In the rows, 128 means zero.
Each path below is one point turned by a fixed rotation once a step. After each direction that follows a path, write how fast that rotation turns it, in deg/step (0 if it stays still).
Each turn is a multiple of 5 degrees from 10 to 175, or 0.
Each row of a path follows its step; steps can be skipped.
Path 1:
step 2: [125 132 119 138 136 122 130 125 128 131 123 122 120 121 116 121 124 136
 127 134 127 136 118 133 129 122 128 134 137 125 139 134 124 130 125 126
 139 120 133 126 115 116 127 135 136 127 122 127 130 143 124 130 131 125
 130 130]
step 4: [133 125 125 121 135 132 128 116 136 127 130 125 138 118 123 117 130 133
 135 126 121 129 134 130 117 127 133 115 129 133 123 122 122 124 120 123
 133 133 114 126 125 123 137 123 123 129 135 129 138 134 129 129 137 115
 123 132]
step 8: [123 137 125 132 129 124 130 135 131 128 135 126 122 128 122 130 117 126
 134 129 130 133 123 122 114 135 129 139 141 113 126 139 123 126 134 126
 129 125 128 127 137 128 126 124 133 129 110 118 137 125 128 131 125 131
 136 122]
step 9: [120 129 135 131 128 132 133 138 124 134 135 125 136 133 117 132 132 124
 131 120 113 136 126 132 123 127 112 127 128 125 134 126 124 119 125 132
 128 117 118 128 124 124 128 131 125 129 125 127 119 128 121 136 137 131
 125 142]
step 10: [120 138 131 131 133 141 134 126 134 134 130 120 133 122 125 129 112 122
 133 123 131 126 125 127 121 118 132 123 129 121 129 128 129 133 123 131
 134 147 125 132 121 119 127 122 129 130 140 123 121 128 123 129 124 124
 116 122]
step 17: [121 132 126 132 133 135 132 115 130 128 125 126 137 125 127 115 130 133
 135 123 118 130 132 131 128 126 134 131 115 135 133 123 130 126 130 115
 132 127 128 129 133 135 124 135 128 127 143 131 123 136 126 149 124 134
 131 125]
step 19: [136 120 122 133 128 126 119 124 130 129 137 131 132 126 129 137 127 131
 109 137 125 134 122 126 121 128 128 135 122 131 126 110 124 120 131 121
 123 126 123 139 129 132 135 131 136 126 129 132 127 141 135 120 132 134
 130 123]
step 21: [127 128 132 126 114 129 129 146 129 123 125 122 119 125 118 132 127 135
 136 136 131 135 133 131 120 127 116 130 127 138 124 133 133 130 127 123
 124 128 126 144 138 117 133 127 127 129 116 126 134 135 126 127 133 123
 131 130]
[129 125 126 129 127 128 129 128 129 130 129 127 129 130 127 128 123 127
 127 124 131 126 127 128 129 129 125 129 128 129 132 129 130 130 125 131
 129 129 127 128 128 130 130 127 125 128 128 128 128 125 128 129 129 129
 131 127] : 25
[128 125 126 127 127 128 127 128 128 129 128 128 128 124 132 127 127 127
 128 128 124 128 126 130 127 126 127 126 127 129 129 127 131 129 132 127
 130 126 132 130 128 128 127 128 129 127 128 129 126 124 131 129 127 126
 129 127] : 20
[129 125 129 123 124 128 130 129 127 129 129 131 127 128 128 128 129 129
 129 125 127 126 129 128 126 125 126 128 129 130 126 129 128 127 127 128
 125 130 130 128 127 124 129 127 125 130 129 127 126 130 129 129 126 128
 127 131] : 125
[133 127 129 129 127 129 125 128 126 130 125 125 125 127 125 128 129 126
 129 129 128 129 129 130 127 129 127 125 129 126 132 127 127 127 128 127
 123 129 131 128 128 128 127 130 128 128 126 130 128 127 125 129 127 129
 129 129] : 115
[128 128 128 128 123 128 128 127 127 130 130 128 131 128 124 128 128 127
 126 128 127 131 129 131 129 127 130 128 125 127 129 127 129 130 128 130
 129 127 131 125 126 130 128 128 130 128 130 128 130 133 130 128 128 125
 130 129] : 145
[128 128 128 129 125 124 129 128 131 125 130 129 128 127 126 128 128 127
 126 131 128 127 124 125 130 127 125 129 132 126 128 129 129 126 129 126
 126 127 129 128 125 129 130 128 132 126 126 127 128 128 129 129 129 129
 129 128] : 60
[129 127 128 131 128 126 129 128 130 131 127 128 132 125 127 127 126 129
 129 128 129 126 126 126 129 129 129 128 128 128 124 127 126 126 128 130
 129 130 132 125 128 127 124 125 127 129 125 130 129 127 126 128 126 127
 126 129] : 175
